In the rows, zero is written as 128.
Turns, then the turns between two rows, first turn first; the first pair answered:
Rilo (before -> after):
[111 106 121 157  88 147 116 156 129 184] -> [120  92 126  87 151  80 139 164 112 146]
[125  87 140  79 127  85 155 128 106 146] -> [149 102 127 116  63 142 121 111 111 166]
[104 153 117 104 149 115 120 125 124 140] -> [118 163 111 114 126 137 103 114 124 148]
lasa (before -> after):
[100 144 133 140 121 149 126 143 130 148] -> [123 141 140 152 126 159 142 132 144 125]
[172 100 124 144 100 147 136 102 142 119] -> [133 101 105 122  83 121  99 121 117 160]
[113 167 132  79 141 159 105 137  92 124] -> [175 147 139 117 144 164 133 113 133  76]
sumiv (before -> after):
[145 119 135 132 170 110 126 123 133  80] -> [145 115 114 134 151  94  88 126 128  94]
[106  97 141 140 116 119 150 141 127 160] -> [112  98 152 142 134 130 167 139 133 142]
[152 139 111  77 103 124 136 121 105 144] -> [153 141 119  75 115 132 155 122 110 138]
Pairs:
Each pair is 2 to 3 turns apart.
[130 144 136 142 101 133 135 131 145 146] -> [114 137 141 140 119 117 148 141 147 142] : Rilo then Rilo then Rilo
[ 79 133 117 125 149 117 114 137 127 145] -> [107 134 139 139 165 144 156 124 148 112] : sumiv then lasa
[100 127 126 118  90 127 164 171 148 156] -> [112 116 120 126  84 114 158 167 155 153] : lasa then lasa then lasa
[136 132 135  98 134 122 136 133 125 121] -> [133 139 136 129 112 152 132 129 135 133] : Rilo then sumiv
[180 117 117 104 100 115 108 120 128 127] -> [111 112 144 171 115 136 158 143 155 150] : Rilo then sumiv
[ 76 165 148 206 139 211 137 114 157 120] -> [ 99 138 108 235 119 161  77 112 171 116] : sumiv then lasa
[105 124 134 119 120 141 126 128 117 140] -> [115 124 131 113 117 141 120 123 115 137] : Rilo then Rilo
[126 122 115 182 128 129 109 132 152 123] -> [ 87 144 123 149 124 149 115 143 123 156] : sumiv then lasa
[ 93 143 173 162 173 155 164 141 157 128] -> [123 140 167 109 201 121 160 135 142  99] : Rilo then Rilo then Rilo
[100 141 129 107 180 135 152 151 102 121] -> [134 132 110 138 185 118 113 135 119  87] : sumiv then sumiv then lasa
[157 137 144 146 143 138 161 141 140 113] -> [159 141 143 150 136 146 159 140 141 116] : Rilo then Rilo
[164 134 133 169 154 138 108 106 134  72] -> [100 117 127 196 153 103 103 138 137 114] : sumiv then Rilo
[117 137 134 161 160 132 123 127 152 108] -> [125 136 132 141 170 120 122 125 146  98] : Rilo then Rilo then Rilo
[160 124 118 101 110 109 132 141  98 138] -> [163 128 132 100 126 120 160 138 104 125] : sumiv then sumiv
[112 130 155  92 147 131 185 148 108 148] -> [168  94 111 137  81  96 124 135 134 151] : lasa then lasa then Rilo
[153  94 114 126 179  46 125 107 117  96] -> [ 56 110 133 161 180  77 147 137 115 154] : Rilo then Rilo then lasa
[126 147  80  99 103 154 132 128 130 136] -> [156 131  81 124 108 143 150 119 152 111] : sumiv then sumiv then lasa
[138 127 100 110  62 144 110 126 100 168] -> [161 152 134 117 124 195 152 100 116 101] : lasa then sumiv then sumiv
[129 140 139 175 107 166 125 119 142 117] -> [163 141 120 130  93 146  89 112 118 112] : Rilo then Rilo then sumiv
[132 119 109 124 116 102 135 138 151 124] -> [142 124 120 128 123 117 151 133 158 113] : lasa then lasa then lasa
[102 143 124 108 128 164 135 136 131 147] -> [137 123 132 126 147 145 163 128 157 108] : lasa then Rilo
[165 171 101  99 131 190  92  81 118 114] -> [180 162  91 111 114 179  86  78 126 117] : sumiv then lasa
[147 123 130 121 165 140 120 139 129  96] -> [124 119 137 141 169 143 133 147 137 107] : Rilo then Rilo
[189 105 122 111  83 117 139 117 134 136] -> [109  95 129 158 100  95 152 151 145 169] : Rilo then sumiv then lasa
[ 82  78 139 149 124  90 188 161 147 156] -> [205  97 104  80  90 109 117 110 121 108] : sumiv then Rilo then sumiv
[152 126 136 148 100 138 130 115 125 127] -> [132 130 145 131  99 145 146 122 115 144] : lasa then sumiv then lasa
[103 152 112  94 125 114  92 145 105 144] -> [ 82 159 134 107 119 138 133 149 110 157] : Rilo then sumiv
[114 130 105 142 181 130 119 146 122 140] -> [134 129  98 121 182 125 113 139 113 129] : Rilo then Rilo then Rilo
[123 148 146 111 160 159 152 126 125 108] -> [160 107 109 148 119 104 106 123 146 110] : lasa then sumiv
[111 150 109 171 126 155  49 139 115 119] -> [ 71 133 123 111 168  92 100 170  93 130] : sumiv then Rilo
[114 121 116 104 100 114 115 142 114 167] -> [132 125 131  83 106 131 144 135 109 154] : sumiv then Rilo
[194 131 125  84  83 141 142 108 137 125] -> [118  96 121 183  98  98 142 142 176 152] : Rilo then sumiv then lasa
[165 111 140  74 121 111 152 131 123 160] -> [157 106 136  73 126  97 142 136 121 164] : sumiv then lasa then lasa
[ 78 123 122 123 110 102 130 148 140 146] -> [144 134 117  71 103 117 119 122 125 116] : sumiv then Rilo
[ 83 118 124 159 178  82 114 128 129 100] -> [ 80 124 122 199 138 124 101 123 140 125] : Rilo then Rilo
[117 131 105 144 119 127  62 112 126 120] -> [ 72 149 132 108 155 141 105 125 108 129] : lasa then sumiv then Rilo
[120 123 140  77 138 118 165 142 129 147] -> [168 122 116 125  86 147 109 117 148 142] : sumiv then Rilo then lasa
[137 126 156 130 122 187 176 118 134 120] -> [144  79 111 170 123  97 113 130 155 112] : sumiv then Rilo then lasa
[137 136 130  86 124 119 150 163  91 122] -> [138 147 140 126 101 169 160 155 106 130] : Rilo then sumiv
[142 125 126 161 120 125 118 122 140 118] -> [153 125 124 146 126 119 116 119 136 108] : Rilo then Rilo
[138 125 114 154  77 131 117 122 120 147] -> [163 124 108 114  95 107 113 116 107 126] : Rilo then Rilo
[112 141 130 141 101 146 116 138 111 167] -> [119 147 155 145 132 165 156 132 122 138] : sumiv then sumiv
[ 99 113 137 155 148 105 143 147 136 130] -> [106 112 128 160 151 102 131 143 138 123] : sumiv then sumiv
[ 83 141  99 143 151 106  94 133 111 124] -> [108 167 111 115 161 150 107 113  99 104] : Rilo then lasa
[118 143 134  74 126 138 150 122  98 141] -> [139 125 143 153 106 161 171 108 141 126] : lasa then Rilo
[ 71 111 153 126 143 159 128 137 137 162] -> [125 100 149 164 157 159 123 114 169 110] : lasa then sumiv
[103 129 133  98 112 120 149 136 107 159] -> [126 134 147 114 159 135 169 119 129 106] : sumiv then sumiv
[109 137 115 143  98 118 119 133 126 137] -> [121 136 123 102 122 100 141 134 115 124] : sumiv then Rilo
[124 136 116 140 161 121 107 124 129  98] -> [108 140 109 128 149 118  95 132 115 120] : lasa then lasa then sumiv
[ 78 134 136 135 194 119 132 123 143  98] -> [ 74 143 132 177 152 163 118 116 155 122] : Rilo then Rilo
[138  87 133 150  93  90 181 124 147 153] -> [154  94 126 152  74 106 164 115 145 155] : Rilo then Rilo
[111  99 142 168 130  94 133 145 160 102] -> [ 85 136 158 143 165 130 135 142 141  91] : lasa then lasa then sumiv
[152 116 111  71 127 105 119 111  88 133] -> [104 126 138 151  99 172 160 123 115 169] : Rilo then sumiv
[ 89 126 141 130 192 128 135 123 143  95] -> [146 137 105 109 117 152  65  98 121 116] : Rilo then sumiv
[129 149 131 111 135 158 106  96 115  93] -> [139 126 108 123  97 126  79 101 118 115] : lasa then sumiv
[145 133 137 166 138 125 126 124 147 111] -> [137 127 126 166 133 107 108 132 143 120] : Rilo then sumiv then Rilo
[144 120 151 204 138 100 177 146 146 137] -> [182 125 113 109 128  55 109 141 100 138] : lasa then Rilo
[154 137 147 145 138 158  81 107 138  89] -> [120 126 129 126  94 126  59 134 115 148] : lasa then sumiv
[169  90 128 146 123  90 152 130 152 102] -> [154  89 125 167 116  91 143 135 156 116] : Rilo then Rilo then sumiv
[163 126 153 105 127 143 155 123 137 119] -> [156 129 150 145 126 155 144 120 154 116] : Rilo then sumiv
[129 158 127 150 123 148 104 134 113  99] -> [119 163 131 141 113 155 109 140 105 113] : lasa then sumiv then lasa
[127 137 115 140 163 130  99 120 128  98] -> [117 137 121 148 167 130 108 124 132 102] : Rilo then Rilo
[147  96 123 121  98  31  97 136 120 135] -> [173 116 143 101  43 103 134 121 108 164] : sumiv then sumiv then Rilo
[144 156 117 118  92 163  86 114 102 146] -> [164 151 122  81 145 133 102 109 102 101] : Rilo then sumiv then Rilo
[ 91 153 137 154 170 160 116 133 132 116] -> [128 151 111 107 162 133  73 124 113 105] : Rilo then sumiv
[123 153 101  79 113 134  89 141  77 157] -> [119 168 136  96 115 189 151 135  89 151] : sumiv then sumiv then Rilo
[132  95 142 161 120  76 184 152 132 142] -> [100 102 132 144 127  65 159 162 114 159] : sumiv then lasa
[134 114 150 165 110 165 127 114 159 116] -> [141 107 118 122  91 124  72 120 130 135] : Rilo then Rilo then lasa
[ 78 148 130 160 122 131 119 155 117 150] -> [141 152 139  92 164 120 137 131 106  92] : Rilo then lasa
[142 135 137 102 124 138 142 120 115 136] -> [154 135 133 113 138 138 132 113 123 116] : sumiv then sumiv
[106 120 161 101 113 119 141 131 109 154] -> [148 122 169 112 109 143 154 110 123 125] : lasa then Rilo
[140 141 102  84 147  93  90 124 109 107] -> [ 97 148 108 143  88 141  93 137 121 169] : sumiv then Rilo
[135 121 137  99 150 127 148 121 129 127] -> [126 124 139 132 159 136 149 121 144 121] : Rilo then Rilo then sumiv
[ 89 129 146 139  82 107 172 154 112 171] -> [151 141 150  68 111 106 176 129  93 119] : Rilo then lasa
[118 162 119 134 155 154 100 120 139 101] -> [ 92 157 115 113 117 146 104 137 121 156] : sumiv then sumiv then sumiv
[128  86 127 165 140  84 115 128 154 123] -> [ 92 130 130  82 136 114 103 136  98 160] : sumiv then Rilo then lasa
[131  98 148 136 117 123 211 137 142 140] -> [198 106 128 103 110 123 167 107 132 102] : Rilo then sumiv
[115 136 125 160 144 171 107 132 126 114] -> [133 114 120 144 168 120 112 135 131  92] : Rilo then lasa
[139 135 128 119  96 156 116 118 117 147] -> [122 117 150 140 140 131 168 130 142 126] : Rilo then lasa
[ 72 133 150 124 166 130 121 142 125 122] -> [109 103 131 159 155 100 100 135 148 102] : sumiv then lasa then lasa
[131 107 177 128 126 126 189 140 122 150] -> [154 107 172  97 135 115 182 134 113 136] : Rilo then Rilo then Rilo
[147 127 103 108  77 135  93 130 113 160] -> [ 97 147 149 110 144 171 171 141 120 143] : lasa then sumiv then Rilo
[ 95 106 130 129 177  69 148 155 150 121] -> [ 84 116 126 193 129 117 125 153 168 151] : sumiv then Rilo then Rilo
[181 135 126 148 103 147 118 102 132  98] -> [116 166 126 102 107 156 103 123  89 144] : lasa then lasa
[120 113 123 103 103  96 132 146 109 144] -> [146 117 143 117 137 118 167 129 129  97] : sumiv then lasa then sumiv
[ 90 144 148 129 140 149 139 149 123 139] -> [144 125 137 170 138 139 124 130 155  99] : lasa then sumiv
[110 166 106  88 135 137  61 131  87 142] -> [ 93 169 108 119 121 156  62 135  95 155] : Rilo then Rilo then Rilo
[119 107 124 170 137 110 125 124 152 114] -> [140 102 113 133 133  87 109 126 135 109] : sumiv then Rilo
[136 103 130 126 114  99 138 122 127 128] -> [131 123 145 117 143 130 151 116 125 106] : lasa then lasa then sumiv
[148  89 132 173  99 112 155 135 159 136] -> [144 106 152 162 118 146 185 129 157 123] : lasa then lasa then lasa
[131 105 130 193 128 122 137 133 155 134] -> [151 106 109 176 103 114 102 127 144 144] : Rilo then sumiv then Rilo
[147 148 121 104 140 142  99 126 103 109] -> [118 138 128  96 158 115 118 144 100 118] : sumiv then Rilo then Rilo
[136 139 111 133 120 135  96 118 119 123] -> [118 137 133 153 148 143 138 122 135 111] : lasa then Rilo then lasa
[133 148 131 138 116 158  98 122 126 121] -> [116 127 150 142 153 125 143 137 138 105] : sumiv then Rilo then lasa
[ 93 134 154  72  95 145 175 115 115 156] -> [126 111 162 128  92 147 200 103 157 126] : Rilo then lasa then Rilo
[138 107 107 126 119  80 112 140 121 134] -> [144 138 144 115 153 143 166 124 123 103] : lasa then lasa
[117 121 117 108 127 107 119 140 106 143] -> [156 115 131 130 136 124 147 120 132 105] : lasa then lasa
[120 111 140 110 123  73 169 147 135 155] -> [145 148 133  77  86 128 134 125 109 165] : Rilo then lasa
[105 124 129  86 126  79 137 143 115 143] -> [ 82 130 150 125 133 114 172 147 134 147] : Rilo then Rilo then sumiv
[110 104 104 143 130 106 123 146 147 139] -> [112 132 122  87 135 140 144 139 118 142] : Rilo then sumiv then lasa
[117  92 120 156  85  93 130 155 148 163] -> [148  99 111 143  68 103 108 142 140 157] : Rilo then Rilo
[ 40 114  84 120 200  66  86 161 110 115] -> [127  93  69 178 187  70  69 123 154  57] : lasa then lasa then sumiv
[116 120 130  82  86 145 146 123 114 187] -> [112 119 157  83 144 145 193 124 129 147] : Rilo then sumiv
[124 125 111 156  46 144 111 116 132 167] -> [ 75 131 144  78 150 101 175 142 106 139] : lasa then Rilo
[123 141 148 107 181 142 141 130 100  92] -> [171 128 121 160 111 156  93 111 123 103] : Rilo then lasa
[145 106 106 199 127 123 110 130 169 101] -> [ 59 130 140 133 133 143 161 165 123 163] : lasa then sumiv then sumiv
[119 128 124  82 128 113 119 129 107 126] -> [ 93 126 140 108 153 117 146 138 120 123] : Rilo then Rilo then sumiv
[137 100 108 146 116 105 149 140 148 148] -> [133 130 127 135 160 151 171 127 146 117] : lasa then lasa then sumiv
[145 108 128 170 116 116 148 126 157 128] -> [149 121 120  80 118  99 132 128 111 138] : lasa then sumiv then Rilo
[128 124 116 101 128  86  94 133 136 103] -> [ 98 150 147 130  99 166 138 133 139 139] : Rilo then sumiv then lasa
[159 158 134  84 160 137 132 104 107  94] -> [ 96 140 111 174  97 133  91 129 124 169] : lasa then lasa then Rilo
[ 99 135 113 178 101 131 102  93 121 127] -> [100 150 131 171 118 161 128  85 119 114] : lasa then lasa
[155 133 157 116 105 137 150 131 143 140] -> [152 132 160 131 133 129 155 132 155 119] : Rilo then sumiv
[137  98 124 177 138  97 136 133 157 137] -> [161 149 131  80 151 145 126 112 109 120] : lasa then lasa then Rilo
[160 152 141 121 165 159 125 133 142  79] -> [146 145 105 120 141 125  58 144 127 103] : sumiv then lasa
[142 132 134 117 121 123 159 114 142 109] -> [147 135 133 121 113 131 153 111 141 110] : Rilo then Rilo then Rilo
[140 129 131  93 159  89 128 135 120 120] -> [ 91 138 148 125 158 114 146 147 125 145] : Rilo then lasa then Rilo
[114  91 136 104 183  44 149 145 146 120] -> [110 110 146  99 205  65 152 139 141 105] : lasa then sumiv then lasa
[108 109 118 167 107  98 116 133 149 141] -> [134 118 115 150  76 120 110 123 138 151] : sumiv then Rilo then Rilo
[175 148 131 123  60 127 109 159 100 128] -> [156 165 155 104  80 156 143 160  94 128] : lasa then sumiv
[157 123 128 103  86 137 137 128 119 159] -> [125 113 149 131 115 133 181 140 138 152] : Rilo then lasa
[149 116 119 144 111 125  94 112 148 124] -> [117 127 121  95 138 108  93 127 121 134] : Rilo then Rilo then lasa
[121 144 102 129  78 130 135 133 109 148] -> [113 140 128 119 131 121 188 137 117 118] : Rilo then lasa
[ 65 147 167 109 189 114 185 141 140 138] -> [219 135 132 125 117 131 127  80 165  85] : lasa then Rilo
[136 104 128 184 103 109 138 134 161 127] -> [147 130 127  62 123 101 129 131 105 124] : lasa then sumiv then Rilo
[160 126 104 198 132 138  99 108 158  95] -> [ 62 148 106 135 167 106  90 150 107 144] : Rilo then sumiv then lasa
[134 138 133 183 151 169 165 153 149 127] -> [165 125  93 149 169 103  96 147 134  97] : sumiv then Rilo then sumiv
[115 137 132 121 102 126 140 151 120 170] -> [173 129 130 107 116 117 151 129 131 125] : sumiv then Rilo then lasa
[115 152 140 163 141 161 119 124 149  91] -> [ 85 148 120 149 125 132  82 141 129 126] : lasa then lasa
[153 155 108  90  82 132  74 116 103 166] -> [137 161 154  71 105 162 165 119 106 164] : sumiv then sumiv
[ 95 162 103 140 132 149  48 127 107 145] -> [ 91 158 134  59 159 134 124 138  84 144] : sumiv then sumiv then Rilo
[134 139 127 110 130 154 123 119 116 127] -> [126 137 117 108 125 143 111 124 113 136] : lasa then lasa then lasa
[123 106 114  69 137 105 126 125 103 122] -> [144 116 106  84  99 136 102 110 104 132] : Rilo then Rilo then Rilo
[125 145 123 158 143 130 107 133 142 101] -> [123 139 110 142 135 111  89 137 133 114] : Rilo then sumiv
[180 131 147 151 140 123 102  98 161  94] -> [ 76 148 143 126 139 109  81 142 120 170] : sumiv then lasa then Rilo
[125 138  89 128  81 144  90 143 120 145] -> [134 144 127 120  93 184 163 137 128 133] : sumiv then lasa
[135 167 126 130 113 175  99 115 118 114] -> [123 150 114 127  81 146  94 131 110 148] : lasa then lasa then sumiv
[119 144 138 108 162 127 130 127 111 116] -> [128 152 125 139 129 156 103 118 119 127] : sumiv then Rilo
[159 150 121 151 139 137  98 109 140  99] -> [ 94 133 126 167 151 102 116 140 143 134] : sumiv then Rilo
[169 122 135  96 128 119 148 127 112 114] -> [133 114 142 118 153 102 165 142 125 117] : sumiv then Rilo then Rilo
[143 107 102 137  76 116 128 144 150 149] -> [115 125 124 111  85 138 160 152 136 165] : sumiv then lasa
[169 144 146 100 129 153 138 115 127 100] -> [134 141 149 167 133 166 136 121 149 107] : Rilo then sumiv
[ 88 154 130 150 102 179 115 135 146 142] -> [ 87 146 119 155  93 160 100 140 148 149] : lasa then lasa then lasa
[195 118 114 130 147 137 114  98 135  64] -> [ 72 159 120 123 123 179  92 138  92 157] : lasa then lasa then Rilo
[146 128 143 155 143 143 112 117 135 121] -> [120 118 143 149 161 113 118 130 132 127] : sumiv then Rilo
[191 106 103 178 136 134 144  84 159  78] -> [150  89  93 185 158  81 131 108 160  86] : Rilo then sumiv then Rilo
